One turn moves each row of this set onto another row. After a few examples, where does it send each row asked below?
sedo: [  8  22   8  -7 -10 -12  15  -2 -11   5   5  13  28  -4  -3  22  19 -10
 -14]
pomun: [-12   3 -12 -11  -3   8   6  11 -12   2  20   7  22   4   1 -12  10 -24
  -1]
kamas: [  6   4   7 -10  20   8  19   6   5  33  -7   9  -2  11  -8  -9  12 -13
   0]
Mure: [-14  29   7  -2  -6 -11   6   2   8   8  24  15  17  17   4   4  19   3
   5]
Dol: [ -2   5 -21  -5  17  17   1  13   0   5  -4   4  16   8  15 -11  19 -16
   4]
Gusa: [  4  24   2   9   6   0   8  16  12  34   2   5 -20   7  -3  12   5 -16
 -31]
bav: [  6   1  -5   8  30  16  12  10   9   0   2 -18  -2 -11  -4   9   3  -6
  -4]
Puvuv: [  4 -11 -11   4  10  13  24  -5  17   1  -7  -9   2   8  -3  14  22  -6
 -19]
genis: [  5  40 -10   0 -10  -2  -5  15  -6  14  32   7   5   9  -2   8   2 -19
  -6]
giti: [ 12  -9 -16   8  13  11  -2 -10   2 -11  13  10  -9  15 -10  17  12   4
  -9]
tobu: [-13  -2   5 -14  13   2  11   4   5  15  10  14  11  -1  -1 -12   0  -5
  11]
sufun: [-20  23  -6   2   0  -7  -2   7   7   3  28  12   8  13  -5  -2  20  -3
  11]
bora: [ 14  23 -12 -13 -19  26  20   8  14  -6   7   2   6   5  -1   3  -3   5
  -7]
varo: [ 18  16  12 -12  -1 -23   4  17  -7  -1   3   7  11   4  -2  18  -3 -10
  -1]
vigi: [ -3  27 -23   3  -1   5  16  -1 -16   1  -4 -21 -12  19   5  15  -2  -1
 -12]
Tad: [ -2  -6 -13  12   3  19   1  -4   5  16  -6  17   7   1  14   5  18 -13
 -33]
lozud: [  5   0  10  -1  14   7  17   5  -6  25  -8  21  -1  15   7   3  13 -12
 -34]
riso: [ -7  16  -7  13 -16  -3  -2   5   6  13  16  18  -6  21   1  17  21 -14
 -38]
puv: [ 26  18   9   0 -10 -17   2   8  -5   8   7  -3   4   3 -18  16  14 -17
  -1]
kad: [-10  -7   2   6  24  10   1   5  13  11  -7  12   6  -8  16  -4   4   1
  -4]
mida: [ 11  -3 -24  -3  15  19  12   0   2   2   1   3  -1  -1   1  23  -7 -10
 -28]
Bape: [-15  37  -5 -10  16   2  18  20  10  21   7   3  11   3   2  -2  11 -10
   6]
fab: [ 12  21  10  11  -9  22  10  22   7 -15  12 -13  -5   3   4   2   1   1
 -19]
Kidas: [ 12  24  15   9  -1  23  15  15   3 -13   4   5   1  12  11   6  14  14
 -26]
pul: [ -4  -1 -13  16   9  18 -13  -7  -1   7  14  14   6  -3  -1  -6  23  -7
   3]
tumu: [ 11  14 -23   4  26  24   7   2 -15  -7  13   1   9   3  -4  13  21  -9
  -7]
zevek: [  7  -6 -22   6   5  11 -18  12  -2   3   6  12  -5   9  11   0  -1 -17
 -14]
ligik: [-15  20  -6  15  -2   4  18 -19  -8   4  -2 -14 -12   9   2  17   8  13
 -12]
bes: [-16  19  -9  12   0   2  13 -16 -13  -2   4  -9 -11  11   4  17   0  15
 -11]
Fud: [ 25  34   6   0   6  27  15  12   1  -1   2   6  -8  15   0   2  12  12
 -10]
girut: [  0  42   6  -8  11  -6  14  22   8  25  11   0   8   7   6   3   0 -11
   3]
nota: [ -5  24 -15   5   5   2  15   3 -12   1  -5 -24 -16  16   5  12  -6   2
  -6]
Rika: [ -6  -4  -7   1  27   8  12   8   1 -23   5   0  13   9  10  11  15   4
  -6]
Vof: [  8  -5   6  10   5   3  -7  15 -13   9  11  13 -11  13   2   3   1 -22
 -34]
tolu: [ -4  -3   0  13  -7   8  -6   2 -14   4  27   8   4   4  -8  -4  20 -23
 -17]
bodab: [  6  14   1   7 -24  24  16   4  17 -11  14  -9   3   0  -5   2  10   5
 -13]
vulav: [ -5  19   4  11 -20 -12  -1   0   8  11  24  18   1  19   3  18  11  -7
 -27]
nizat: [ 15  20  23   5  -2 -15   9  -2  -4  13   6   4  11  -7 -15  17  19  -5
  -1]
Vela: [-14  16  11  -2  12 -11  19  13  25  23  -6  11  -4  15   8   7   9   1
 -14]
Sov: [ 11  33   3   4  -5  -4   9  17   7  31   9   1  -6  11   4  16  -1 -22
 -30]
vilo: [ 20  22   6 -11  -7 -16  17  14  -9   7  -6   1  20   8   0  18  16 -20
 -14]
difur: [ -2  29 -19   6   3   5  13  -2 -16   1   0 -23 -14  18   1  10   4   0
  -2]
Ligo: [15 22  2 -7 -5 22 15 -1 12 -4  5 16 -3 11 -4  4  0 22 -2]
boter: [-20  23  -8  11   4   4  20 -15 -12  -2  -1 -10  -3  10   9  16   7  13
 -12]
nemon: [ -9  29 -19   3  -7   1 -10  17  -7   5  32  14   0   5   0  10   1 -18
 -15]
babib: [ -6  20  23   6   0 -14  17   6  22  25   4   8   3  17   7  11  14   1
 -16]
dekub: [ 12  -5  -8  10  16  14  -1  10  14  24 -11  -3  -9   7   3  -5  15 -19
 -10]
Dop: [ 11  12  19  -2  -5 -21   4   3  -5   4   5  13  14  -6  -2  24  -3  -4
 -15]

Ligo -> bora
Rika -> tumu
Dop -> vilo
Now these:
tobu -> pomun
Vela -> Bape
Dol -> pul
genis -> vulav
difur -> bes

One turn moves each row of this set onto another row. After a few examples, where does it send each row asked below?
K: [  5  -8  15   0   2   4   0  10   4  -1  13 -16  17   7  -2 -13  -9 -11
  -4   3   4  -6   6   4 -20  18 -18 -19  12   4 -10 -12  -6  -1  14  22
 -10  -4]
X: [-11  11  -9  -3  15  -9   7  -9  -4   8  -8  -5  -5   1  10  13   2   0
  -2 -24  -6   4  -5 -11  26 -20  11  21 -13  -8   7  12 -11  11 -14  -9
  11   2]
W: [ 21   2  -9 -11  -8  10 -14  -3  -8 -16 -16   6   5   6 -13  -6   2  -1
  -5  16 -11 -16   4  32  -2   9  -9   3  19  -1  10   9  17  -6  -4   8
 -11   5]
A: [  7 -11   6  13  -4  15  -3  11   9   3  16 -16  18  -2   4  -9  -3   0
  -4  -8  14  -9   9   0 -17  15 -24 -13   1  -7 -20  -8   3   2   5  23
  -8   0]
M: [ 22  -4 -13   0  -7  -5 -21  -9  -4 -16  -8   1   8  11 -10 -15   0  -8
  -2  16 -17 -14   4  24  -6   9  -9  -1  17  -6 -10  13  15  -8  -9   4
 -16   2]
U: [ -9   8 -11  -7  16  -9   6  -8  -2  16 -13  -4  -3  -1  16   4   8   0
  -7 -26 -10   6  -7 -10  24 -18  11  18 -15  -7   3  11 -11  12 -10 -10
   5   5]
B: [  4 -15  -5 -18 -23  -2 -21  13   4   6   8  19  -4 -12  20   6   1  12
   5  15   5   6   3  10  -3  -3  -3 -12  -3  -1  -7   8  10  23  -4   3
 -10  -5]
J: [ -1  -9   8 -14 -15   3 -16  11   7   1  10  15  -7  -6  17   9  -6   0
   9  21   6   8   5   6 -13  -6  -2 -24   6   7  -1  -4   1  18  10   4
  -7 -11]
Z: [ -1  15 -13  10  10  -5  12 -15  -2   5  -8  -6   5   5   3 -10   9  -3
  -7 -16  -6   3 -19  -5  19 -10  15  35  -8  -9  -3  -5 -10  -8 -11 -14
   6   0]
P: [ 10  -9   4  -1  -7  26   1  15   2  -1   8 -21  15   1  -9  -6  -3   3
  -4  -8  13 -14   8  10 -15  16 -21  -8   2  -8  -1 -12   5  -5  14  26
  -5   5]
Q: [  0  -6  -3 -24 -23  16 -11  17  -2   6   2  13  -2 -13  12  14  -3  17
   4  10   9   6   4  16  -4  -2  -5 -16  -2  -4   9  -1  15  18   2   5
  -9  -1]
G: [ 19  -1  -2  -5  -2 -13 -17  -7  -1 -15  -7   4   3   8  -7  -7   1  -6
   4  25 -18  -9   4  20 -15   7  -5 -11  27  13   2   9   5  -1   1   4
 -11   0]
L: [-18  10 -11   9  12 -11  16  -2  -3  14  -1 -13   4  -2   4  10  -2 -11
   4 -27   0   0  -7 -14  18  -8   2  29 -16  -7   1 -10  -3  -1 -10   4
  17  -4]
C: [ -4  15 -10   9  11 -11  15 -13  -6   1  -3  -9   6   5  -2  -2   4   1
  -4 -16  -5  -1 -17  -7  22  -8  13  37  -4  -8   3  -1 -12  -6 -15  -9
  11   2]
E: [-14   9 -14  14  13 -10  12  -3   1  20  -9 -12   4  -5   9   5   8 -11
   3 -28  -4   2  -8 -14  13 -10   0  27 -19  -5  -2 -12   1  -1  -7   2
  14  -3]

P -> W
B -> A
Now these:
E -> Z
K -> G
L -> C

One turn moves each row of this set onto another row. After a few examples, where does it send each row asked below?
Raz: [ -4  -2   1 -40   1  -3   9  10   7  16  -1  -5 -10  -7]
seze: [ 12   6  -1  -4  12   4  -2  24  26 -26 -11 -10  -6   2]
relen: [ 16   0 -13  -5   9  22 -13  19   6  -9 -16  -5   2   6]
Tuv: [ -1  -5 -10  13  -5   8  -3   5   9  24   6  -6 -14   1]
fuz: [  8   3 -18   2  14   2  -3  10  13 -30 -12  -3 -14   0]
Duvog: [ -5  -2   2   1 -12  -8  -1   3   1   7 -13  14 -17 -22]
nek: [ 16   5   0  -7  10  12  -5  28  24 -17 -12 -12   1   4]
bepib: [ -9 -17  -6 -15  15  -9  16  -3   7 -18   1  -5  23 -10]
meto: [ -8  -2  -8 -34   4 -10  11  -1   2   7  -1  -1 -19 -10]
zizu: [ -6  -4  -8 -37   2  -2   6   2  -2  16  -3  -1 -13  -8]
leg: [ -1   0   6  10  -5  -1   5  16  27  17  10 -12 -14   1]
dupo: [ -2  -3   2  -1 -14  -1  -4   5  -2  13 -14  14 -12 -20]
Daru: [ -6  -3 -11  17  -1  -5   4   1  14  11   8  -5 -24  -2]
Fezev: [ -2  -4 -13   5  10  11  -8  11   6 -24  17  -6  20  -6]
luf: [ 13  -1 -21  -1  11  18 -12  12   2 -14 -16  -2  -3   4]
nomo: [ -8   0   1 -38   3 -12  13   7  12   7   1  -5 -16  -9]
Tuzu: [ -8  -3 -10 -35   4  -6   8  -1  -1  11  -2   0 -16  -9]
taru: [  1  -3   3   9  -6   6   1  16  22  24   8 -11 -10   3]
Momog: [ -1  -3  -6   2  10  12  -7  16  11 -22  17  -8  23  -6]
Laro: [ -1  -4 -11   4  10  13  -9  13   6 -22  16  -6  23  -6]
rovi: [ -4   0   2  12  -3  -7   7  12  28  11  10 -11 -19  -1]
kuli: [ 10   0 -22   2  13  10  -8   8   4 -22 -14  -1 -10   1]
buz: [ -3   2  17  -4 -14 -11   3  15  16   6 -11   7 -13 -21]
Tadul: [ -8 -16  -1 -18  15  -9  17   1  11 -17   1  -7  25 -10]
Zit: [  1  -5  -3  10  -6  10  -2  11  14  27   7  -9 -10   2]
pogis: [ -2  -2  -8   4  11   7  -5  14  12 -27  18  -8  20  -7]
bod: [ -8 -18 -10 -15  14  -6  14  -5   2 -16   0  -3  23  -9]
Repob: [ -5 -19  -7 -18  12   1  10  -1   0  -7  -1  -5  30  -7]
zafiv: [ -5   2  12  -1 -12 -14   4  10  13   2 -11  10 -17 -22]
Vab: [ -5 -17   1 -20  12  -1  13   5   9  -9   1  -8  31  -7]
tulof: [ -6  -1   3 -39   2  -8  11  10  11  11   0  -6 -12  -8]
Pibu: [ -4  -3  -3 -39   1   0   6   6   2  17  -2  -3 -10  -7]
Velo: [ -9  -1  -4 -35   4 -13  13   2   8   5   0  -3 -19 -10]
vodes: [ 17   2  -4  -8   8  19 -10  26  16 -10 -14  -9   4   6]
kuvo: [  0  -3   7  -4 -16   1  -4  11   1  18 -14  11  -8 -19]
lal: [ -7 -19 -10 -16  14  -1  12  -4  -1 -11  -1  -3  26  -9]
rut: [ -4 -19  -2 -20  12   2  11   3   4  -7  -1  -7  32  -7]
vif: [ -4  -5 -14  16  -3   2   0   0   9  17   7  -4 -20  -1]
fas: [  1  -1  13  -6 -15   0  -3  16   8  17 -13   8  -6 -18]
soli: [ -2  -2  -6   3  10   9  -6  16  13 -26  18  -8  21  -6]
tisos: [ -3  -3 -13   5  11   9  -7  10   7 -26  17  -6  19  -7]
beb: [ -6   0   5   1 -11 -13   2   5   7   3 -12  13 -19 -23]
zabe: [ -6  -1  -5  15  -2  -8   7   5  22   8  10  -8 -23  -3]
Lezel: [  9   5  -9  -1  14   0   0  17  22 -31 -11  -7 -11   0]
Mebez: [ -3  -3 -10   5  11   7  -5  11  10 -28  18  -7  18  -7]
gep: [  0   1  18  -6 -15  -5   0  17  14  13 -12   7  -8 -19]
nusu: [ -6 -16   2 -19  13  -6  16   5  12 -13   1  -8  28  -9]
Lan: [  0  -4  -8   3   9  14  -8  15   9 -21  17  -7  24  -6]

bepib -> Vab
pogis -> Lan
vif -> rovi
Now these:
gep -> dupo
Lezel -> vodes
Tuzu -> nomo

One turn moves each row of this set onto another row. After a few examples, where does it send each row asked below?
neb: [  4 -19  -4 -14 -19  17  -3  -7  -6   2   3  -8  19  18 -10  14  -2]
Ronu: [ 13   4  14  -9  -3 -15   4 -14  10  -5  11  -5  11 -21  12   7 -21]
movi: [  2   8   1  14   7 -14  -4  18   6  -7   9 -14   5  17 -23   0   1]
zovuf: [ 10  24   8   3  -6   5   9   5   8  11   1   2  24 -23  -4   5 -12]
rere: [  2  14  20  10   7 -12   3  10   7  -9  27  -1  -6   6   6  -5  -2]
fimi: [  0  24 -10  -8 -12 -10 -19  -4   6 -13  20  11  -1  14   0  -3  -1]
bek: [ -9  10 -13   4  -1 -16  -1  11   1  13  25  -1   7   1  13 -10   2]
beguv: [  4  11   3  16   4 -13  -2  18  -1  -6   8 -13  10  18 -23  -2  -2]
Sirap: [ -3  17 -12 -11   7   1  13  -9 -18  -4  15  16  -4   2   2  -4  11]
kugo: [ -6  -2 -14 -10  15  -3  12   5  12  -4   3  13  -3  14   7 -15 -13]
Gedot: [  3  10 -17  -4   6  -4  -6   4  18  -7  16  -8  12   4   8 -22  15]
lemos: [ -9   4  -5  -7  11  11  16  -1 -10   7  18  10  -8   7 -10 -23   2]
Lovu: [-23   6 -11   0 -11 -20   7   4  -3   4  12  11  16   7  -1 -21   0]
vaga: [ -7 -10  16  -7  -3  -2   8 -27  -2 -14  -7  -2   7 -21   2   8  -7]
Tesik: [ -2   9  18  11   4 -12   9  11  11 -11  25   2  -7   5   5  -5  -4]
Mola: [-10   1   9  -1  21   5  11 -15  13  -6  -6  14   4 -15 -16  -5 -10]
Voz: [ -3   6   0   6  10 -11  -5   0  29  10  -2   0  18 -18   1  -8  -9]
Dez: [  6 -16   4 -27 -10  16  20  -9   0  -3  22   3   6  -3  -3   3   6]
Peda: [ -3 -17   5   5  -4   8  -9   1   2  13  -7  -3  12 -27 -21   8   0]
fotel: [ -1   4 -11 -12 -18  -2 -10  10  -7 -11  12  -7  13  11 -22 -27 -14]
rafum: [  3 -12   5 -29  -7  18  16 -12   2   2  27   9   2  -2  -6   4   1]
gan: [  8 -15   9  14  -1  -8 -20 -18  17  -5  -6  -9  18  -4  -6   2  -4]
Kez: [  7  17  -5  -6 -15   6  -2  10   3  -1   4 -23  22  15 -13  15  -1]
girar: [-29   5   4 -17  -3  12   7  -5  -4 -10  -3   5  -6   5  11   0  -3]
nik: [  0  11  -6   7  -8 -14 -16  -3  -7 -23  23  -5  15  20  -1  -4  -1]
kug: [ 20   9   9   2  -5  15   9 -15  13 -16   6  -7  19 -18 -22   2 -13]
Serel: [-13  -5 -11 -22 -17  -5   8   1 -16 -12   1 -14  -2 -13 -11   3  12]
Fasu: [ 16  -4 -20   2 -24   4   1   9 -15 -18   8   0  -1  -4 -14   5  -5]
kos: [  4   8  -7  15 -23  12 -14   7  -2 -17  13  -6  17   7   4 -16   2]
fovo: [ 19   2  -1  10  -7  17  -3  -5   2 -13  -2  -5  23 -17 -27  -4 -14]
sisit: [  6  -9  -1  -4 -11   4  -5  -4  -5   6 -10  -6  13 -34 -13  13  -1]
Dozof: [ -5 -10  15   6  23   6   3 -15   8  -9  -8   5  11  -7 -24  -4  -4]
fege: [  1  -5  -7 -27 -27  -2  -8  11 -14   8   1  -3   3  -3  -3   5   3]
Sason: [ 12   3   6  14   1  -5 -22 -18  17 -14   0 -12  21  -6  -2  -4  -9]
Letek: [-13 -19  16  -5   2   4   6   3   4   5  23   8  -7  -4   1 -11  15]
luriz: [ 11  15 -12 -23 -13  11 -16   6 -18   2  11  -9  -4  -5   1  -1   0]
dud: [-13 -18  18  -6   3   0   2   5   4   6  28   8  -4  -6   0 -15   8]
fipel: [  3  -3  19  -6  -3  -8   8 -19   8 -11   1  -8  10 -22   8  16 -13]
fivu: [ -4  -6   8 -24 -11   1   9 -17 -15 -12   9  -5  -8  11   7 -11  -3]
Bidid: [  9  17  12 -10  -4   6  15 -24   9 -15   9  -6  20 -15 -20  -1 -12]
felen: [ 11  17  -4  -7 -16   1   0   6  -2   3   2 -19  22  14 -14  20   3]
gur: [  3 -17   4   8  -5 -18 -18 -19   2   3  -9  -2  13   0 -10   7  -3]
rer: [  6  15  -9 -10 -17  11  -2  17 -11 -14  13   4  18   8 -28  -5  -4]
non: [ -1 -17  -1 -17 -21  14   1 -12  -8   4   4  -7  21  17 -12  12  -2]
Mazig: [ -6 -11  -3 -12 -10  -3   9  -4 -34  -4   6  -8   7   6   4 -17  -8]
Kisoz: [  0  -6  14   9  20   1 -12 -16  -3 -12  -2  -2  12  -5 -27 -11   4]
popi: [-11 -11   6   1   3  10 -17  -2   3  20  -3   7  12 -17 -22  -1  -4]
sati: [  6  13   7   2   4   0   6   3  27  11  -2   2  21 -22  -2   4  -9]

Peda -> fipel
movi -> Kez
Now these:
rer -> fege
Voz -> Sason
rafum -> dud
luriz -> Mazig
zovuf -> gur
girar -> kugo

